0: [142  97  97 119 104 126 176 118 101 107  95 120 130 159 100 117 113 145
 125 130 143 200 178  98]
1: [105 255 143  97 137 118 111 153 255 153 255 127  91  90 255 100 158 110
 113 111 110  98  96 147]
2: [122  97 174 102 102 116 117 119 112 108 103 180  93 105 105 136 118 137
 120 119 110 105 112  98]
3: [108 221 184  98 129 119 113 139 255 131 255 139  93  95 205 103 145 114
 115 113 111 100 100 128]
4: [104 250 123  95 133 116 109 159 213 168 255 121  90  89 255  97 151 108
 113 110 108  97  93 167]
5: [117 145 248 102 120 125 119 127 188 117 145 165  98 103 135 113 133 123
 118 117 115 105 107 107]
6: [118  87  96 131  95 116 111 116  90 103  88 116  97 109  93 164 111 112
 150 128 113 102  97  91]
7: [115 101  94 127 130 182 126 119 103 109  99 115 238 121 102 108 116 115
 131 124 193 118 111 101]
8: [142  91  95 202 100 129 137 116  96 104  91 115 195 245  96 130 111 123
 149 160 164 153 129  94]
9: [112  97 123 108 111 125 110 120 103 108  98 126  96  98 101 119 122 112
 127 118 111 100  97  97]
10: [140  97  98 118 104 125 176 118 101 107  96 121 128 155 100 118 113 145
 124 130 139 201 187  97]
11: [103 174 104  92 144 114 106 171 131 252 174 114  88  86 188  97 152 105
 111 109 106  94  90 236]
12: [128 108 159 108 105 121 127 121 123 110 111 169 101 119 113 127 121 144
 120 120 117 115 128 101]
13: [153  94 100 121 102 123 193 118  98 105  94 119 128 158  99 123 114 152
 126 134 137 225 209  99]
14: [104 171 103  94 221 124 110 147 131 192 147 115  93  88 154  97 152 105
 112 109 109  95  92 255]
15: [139  96  99 120 104 124 179 118 100 107  95 121 131 159 100 120 113 143
 125 131 139 211 186  98]
16: [143  88  92 236  94 119 122 116  92 103  88 113 125 173  94 168 110 119
 172 193 124 127 112  90]
17: [101 161 100  93 153 117 109 145 128 185 160 115  91  87 152  96 137 105
 111 109 108  94  91 255]
18: [111 125 255  99 115 116 113 126 154 116 137 177  91  97 132 112 134 118
 118 113 110 101 101 107]
19: [102 155 103  92 159 119 108 153 124 220 147 113  89  86 155  96 142 104
 111 108 106  94  90 255]
20: [153  95  98 120 103 125 191 118  99 107  98 121 127 156 101 121 114 150
 126 135 134 233 224  97]
21: [170  93 105 142 100 122 133 117  99 105  94 126 114 240  99 198 113 148
 141 146 127 142 147  94]
22: [152  94  98 124 102 124 193 117  98 105  96 120 132 157  97 125 113 146
 126 137 138 237 212  96]
23: [232  93 104 137  99 120 149 116  96 104  91 122 115 200  96 179 112 169
 133 150 126 188 200  94]
24: [104 219 128  93 130 113 109 169 171 173 212 120  88  88 236  97 169 106
 112 110 106  93  92 157]
25: [116 109 255 101 109 117 114 123 130 111 117 196  92  99 114 122 126 123
 117 115 110 102 105 102]
26: [120  88  95 155  98 122 112 115  90 104  89 115 110 119  94 151 111 112
 180 134 117 102  97  91]
27: [124  95 140 107 100 114 114 118 101 106  97 149  96 106  99 157 115 127
 122 120 110 102 107  94]
28: [160  94 101 120 103 121 181 119 101 107  97 123 120 155 100 132 113 173
 124 133 129 211 253  97]
29: [134  90  91 255 100 123 128 117  93 104  89 113 185 173  95 130 111 116
 159 165 150 140 118  92]
30: [125 109 163 113 108 124 122 121 123 110 109 169 100 123 112 137 122 137
 123 122 116 113 117  98]
31: [105 193 194  96 129 118 109 145 198 140 218 133  90  90 211 101 163 108
 113 110 108  96  94 127]
32: [114 143 153 109 150 147 117 126 153 118 125 137 107 107 134 115 142 117
 124 118 121 108 104 110]
33: [147  88  98 125  93 113 117 115  93 102  90 121  98 129  93 255 111 133
 136 137 112 114 111  91]
34: [147  91 121 109  97 113 122 118  98 104  95 140  96 119  97 185 114 162
 124 125 112 114 125  94]
35: [149  97 103 118 103 124 173 118 104 108  97 124 121 162 102 125 114 160
 125 130 133 193 206  97]
36: [105 154 102  97 255 141 110 137 126 153 134 116  97  92 137  98 146 106
 114 111 113  97  94 185]
37: [106 143 107  99 255 168 112 132 126 134 124 120 103  95 128 101 146 109
 119 113 117  99  96 140]
38: [163  88  93 213  96 120 129 115  91 103  90 115 127 213  94 174 111 126
 157 208 128 148 124  92]
39: [127  93  91 224 103 131 130 116  93 105  91 113 254 161  95 119 112 116
 152 150 171 133 116  94]
40: [118  98  94 137 122 167 128 118  99 109  96 113 255 121 100 108 115 114
 133 127 206 120 109  98]
41: [161  96 104 121 103 122 183 118 101 106  96 123 120 154 100 128 113 171
 125 134 130 216 255  98]
42: [163  88  93 180  94 115 123 116  92 102  89 115 113 174  94 225 110 125
 154 178 120 130 117  93]
43: [126  93  92 179 108 138 132 116  95 107  92 114 255 164  98 117 112 119
 147 140 203 136 119  96]
44: [121  94  92 162 113 148 131 117  96 107  95 113 255 133  99 113 113 115
 140 134 198 127 114  98]

[104 216 138  94 125 114 109 165 169 162 222 124  90  88 247  97 168 107
 113 110 106  95  92 150] --> 24
[143  91 119 111  97 114 121 117  97 105  93 137  97 118  99 211 113 152
 124 125 111 112 119  93] --> 34
[111 112 101 107 228 203 117 122 106 117 106 117 141 103 111 105 123 112
 125 118 139 107 101 109] --> 37
[157  99 105 117 103 122 154 118 104 107  99 129 115 167 102 134 115 179
 125 132 127 167 207  96] --> 35
[177  90  95 190  99 121 140 116  94 104  91 117 137 241  94 165 111 135
 147 187 134 188 151  93] --> 38
[166  97 107 122 101 122 150 118 102 107  98 130 115 173 102 142 115 180
 129 133 128 167 210  96] --> 35
[169  92  98 170 102 124 136 116  96 104  93 121 128 255  97 170 112 138
 148 159 131 153 147  94] --> 21
[104 158 101  96 255 140 110 138 130 155 134 115  98  92 140  99 143 107
 114 111 114  97  94 185] --> 36
[129  91  91 215 103 131 130 117  94 105  91 113 240 160  97 119 111 116
 154 150 169 137 116  95] --> 39
[106 174 197  97 132 118 109 140 172 132 169 132  89  91 179 105 176 109
 114 112 109  97  93 124] --> 31
[104 208 129  94 125 113 109 166 175 162 225 123  89  88 240  98 162 106
 113 110 107  94  91 149] --> 24
[156  96 103 122 104 125 164 118 104 107  99 125 117 171 102 131 114 166
 125 132 133 189 214  96] --> 35
[174  91 111 115  98 116 133 117 100 105  96 132 103 139  99 179 113 214
 125 132 117 132 161  95] --> 34
[121  95  92 162 111 144 130 117  95 106  93 113 255 136  99 113 114 116
 141 133 199 131 115  97] --> 44
[105 209 133  95 169 122 109 151 158 161 170 122  92  90 195 101 215 107
 114 110 110  97  93 146] --> 24
[133  90  91 255  99 123 128 115  92 103  88 113 177 180  93 131 111 117
 160 172 145 137 117  94] --> 29
[107 176 102  97 255 141 112 135 138 147 143 117 101  92 146  99 139 109
 115 112 117  99  94 171] --> 36
[130  90  92 253 101 124 129 115  92 105  89 113 202 171  95 127 111 117
 157 163 154 139 114  93] --> 29
[108 112 146 102 123 127 111 124 117 115 108 133  96  95 117 110 137 111
 122 115 111  98  96 105] --> 9
[117 113 255 101 108 119 116 124 133 112 122 202  93 100 115 120 126 128
 116 117 112 105 106 103] --> 25
[103 208 130  95 125 113 108 164 175 160 230 123  89  88 247  99 166 106
 112 109 106  95  92 146] --> 24
[129  89  91 255  99 125 124 115  91 103  89 113 165 163  94 133 111 115
 185 164 137 125 111  92] --> 29
[119  92 130 106  98 114 112 117 100 104  94 137  93 103  99 153 115 120
 125 119 108 102  99  93] --> 27
[145  89 107 118  94 112 118 115  94 103  90 126  96 130  94 255 111 138
 129 132 111 111 114  92] --> 33
[103 188 115  94 127 114 108 180 152 181 206 118  88  86 226  97 160 106
 111 108 105  94  90 174] --> 24
[103 178 105  92 141 116 107 177 135 241 170 116  88  86 181  96 152 105
 111 108 105  93  90 225] --> 11
[114  99  96 126 141 203 123 119  99 109  97 115 225 115 100 109 118 114
 131 122 177 113 107 101] --> 7
[108 122 100 103 255 203 115 126 115 121 110 115 117  97 114 101 129 111
 121 115 127 102  99 123] --> 37
[120  89  95 167  96 123 114 115  92 104  88 115 117 123  95 146 111 112
 195 137 120 108 100  93] --> 26
[115  99  96 131 133 199 125 120 100 110  97 116 231 118 102 110 116 115
 135 123 181 120 110 100] --> 7
[103 155 100  93 151 116 108 154 121 233 148 114  88  85 149  97 145 105
 110 109 107  94  90 255] --> 19
[113 125 255 100 111 116 113 126 158 115 134 178  92  97 130 113 134 118
 117 114 110 101 101 108] --> 18
[136  89  91 255 103 124 131 115  91 103  89 115 181 185  94 129 111 118
 158 172 147 143 121  93] --> 29
[104 168 102  94 151 119 109 147 128 186 166 114  91  86 152  97 136 105
 112 109 108  95  91 255] --> 17
[111 103 116 109 133 146 111 121 110 111 102 122 106 101 109 115 128 112
 130 118 118 101  98 101] --> 9
[111 111 102 110 212 203 117 122 109 115 105 116 139 103 109 105 123 112
 124 118 139 107 100 110] --> 37
[112 168 233 100 130 122 116 131 255 121 177 158  96  97 160 110 139 120
 117 114 114 104 104 114] --> 5
[144  88  99 124  94 112 116 115  93 103  89 122  97 131  94 255 110 126
 134 135 110 110 111  92] --> 33
[141  90 107 115  94 113 118 116  93 103  90 130  95 121  94 255 111 136
 127 129 111 111 116  92] --> 33
[152  92  95 206  99 124 139 117  95 104  92 117 156 255  97 148 112 130
 154 166 148 162 136  94] --> 8
[115 100  97 122 144 203 124 119 100 110  97 115 205 110 104 107 118 115
 130 121 168 113 105 104] --> 7
[126  93 142 106  97 115 115 117 105 106  98 155  94 107  99 159 115 134
 123 121 110 105 110  94] --> 27
[178  93 104 135 100 123 140 117 102 105  96 128 119 234  99 165 113 164
 135 144 129 156 170  94] --> 21
[103 194 105  94 206 124 108 153 145 196 160 116  91  89 165  99 170 105
 113 109 109  96  93 219] --> 14
[109 220 198 101 136 123 115 138 255 129 229 142  94  94 202 104 151 115
 116 113 112 101 100 123] --> 3
[130  89  92 255  98 127 125 116  92 104  91 113 191 162  95 128 111 116
 172 162 150 129 112  93] --> 29
[103 179 108  94 135 114 107 178 141 243 182 114  89  86 199  97 157 103
 112 108 106  95  89 219] --> 11
[178  94 104 146 101 124 140 118  99 105  93 125 122 255  98 174 113 154
 139 149 128 159 161  94] --> 21
[117  98  99 140 126 190 120 119  98 107  96 116 184 121 101 117 118 114
 149 128 154 111 106  98] --> 7
[124  94 134 107  98 114 115 117 100 105  96 149  94 108  99 168 115 130
 123 121 110 105 109  94] --> 27
[114 100  95 120 148 203 122 119 100 111  97 115 196 109 104 105 118 112
 128 122 169 112 108 104] --> 7
[112 109 102 115 201 203 117 122 106 114 103 117 139 103 108 107 126 113
 129 119 136 106 101 108] --> 37
[110 139 105 104 255 195 117 126 124 124 119 117 121  99 121 102 134 112
 120 115 131 106 102 124] --> 37
[114 110 101 118 161 203 122 121 110 112 102 117 165 113 108 107 122 115
 131 122 158 113 108 106] --> 7
[151  97 116 109 101 116 135 119 104 106  99 138 100 123 101 144 115 212
 121 125 117 131 165  96] --> 34
[123  92 121 108  97 113 113 117  97 104  94 138  91 107  98 176 113 124
 123 120 110 103 102  94] --> 27
[128  95 105 154 106 132 121 117  99 104  94 121 131 159  99 145 115 120
 161 136 133 115 111  95] --> 26
[113 159 242 100 122 123 118 130 244 123 173 160  96  97 156 108 139 119
 117 114 112 106 105 113] --> 5
[228  93 100 138  98 119 148 117  95 106  92 123 118 202  97 177 112 164
 135 152 126 188 199  94] --> 23
[136  89  93 255  96 125 130 115  93 103  90 113 169 178  95 138 111 120
 160 180 144 140 120  93] --> 29
[103 161 101  94 153 122 109 145 126 184 161 113  91  87 153  97 134 105
 112 109 108  95  92 255] --> 17
[104 197 131  94 123 113 109 162 173 159 234 123  88  88 228  98 156 107
 111 108 107  97  92 146] --> 24
[130  89  91 247  97 128 127 116  93 104  91 113 201 171  94 126 111 117
 157 161 152 137 116  93] --> 29
[109 118 100 107 255 203 117 124 112 118 107 116 130  99 112 105 128 112
 124 116 132 106 100 112] --> 37
[103 176 105  93 151 117 107 167 133 246 171 115  89  86 180  96 157 104
 111 108 107  95  91 242] --> 11
[134  90  91 255 100 128 128 116  92 104  90 113 203 165  95 128 110 118
 157 160 156 137 117  93] --> 29
[118  89 100 117  93 115 111 115  91 103  88 118  97 107  93 169 110 114
 136 124 109 101  98  90] --> 6
[102 157  98  93 151 116 108 154 128 235 149 113  89  86 151  96 142 104
 112 108 106  94  91 255] --> 19
[107 164 188  97 137 123 109 136 161 130 148 132  93  93 157 103 175 109
 117 112 110  97  94 116] --> 32
[118 111 255 102 107 117 116 123 139 112 121 202  95  99 116 119 124 129
 118 117 111 104 108 101] --> 25
[112 158 237 101 125 123 119 130 239 121 175 162  94 100 158 108 137 121
 117 115 113 104 105 112] --> 5
[146  88  99 127  95 114 117 115  92 102  89 120 100 132  93 255 110 129
 137 139 111 112 111  91] --> 33
[113 123 255 100 113 118 112 127 157 114 134 179  94  97 129 112 132 117
 117 114 111 101 100 106] --> 18
[210  93 106 125  99 118 148 117  97 105  94 126 110 167  98 166 113 197
 127 139 123 167 212  95] --> 23
[176  88  97 166  96 116 127 116  91 103  91 118 112 181  93 251 111 133
 148 175 121 138 129  92] --> 42
[134  88  91 255  99 125 126 115  91 104  89 114 169 165  94 135 112 117
 178 168 142 130 113  92] --> 29
[111 137 108 108 255 202 119 127 124 122 117 120 125 101 124 105 133 113
 123 116 134 106 103 120] --> 37
[109 234 205  99 135 123 114 139 255 131 252 142  94  95 211 104 152 115
 115 113 112 102 100 127] --> 3
[150  87 100 129  93 112 117 114  90 104  88 120 100 134  94 255 112 129
 138 141 113 114 112  91] --> 33
[102 160 100  95 152 118 109 145 128 185 159 114  91  86 151  96 135 105
 111 109 108  94  91 255] --> 17
[108 142 115 100 255 160 112 130 129 130 122 119 105  94 129 103 154 109
 120 114 116 100  96 128] --> 37
[115  99 101 128 133 183 115 119 100 109  96 118 134 110 101 115 121 113
 144 124 134 106 101  99] --> 9
[166  91 108 115  98 116 126 117  96 104  93 134  98 133  97 204 112 180
 125 129 113 125 142  94] --> 34
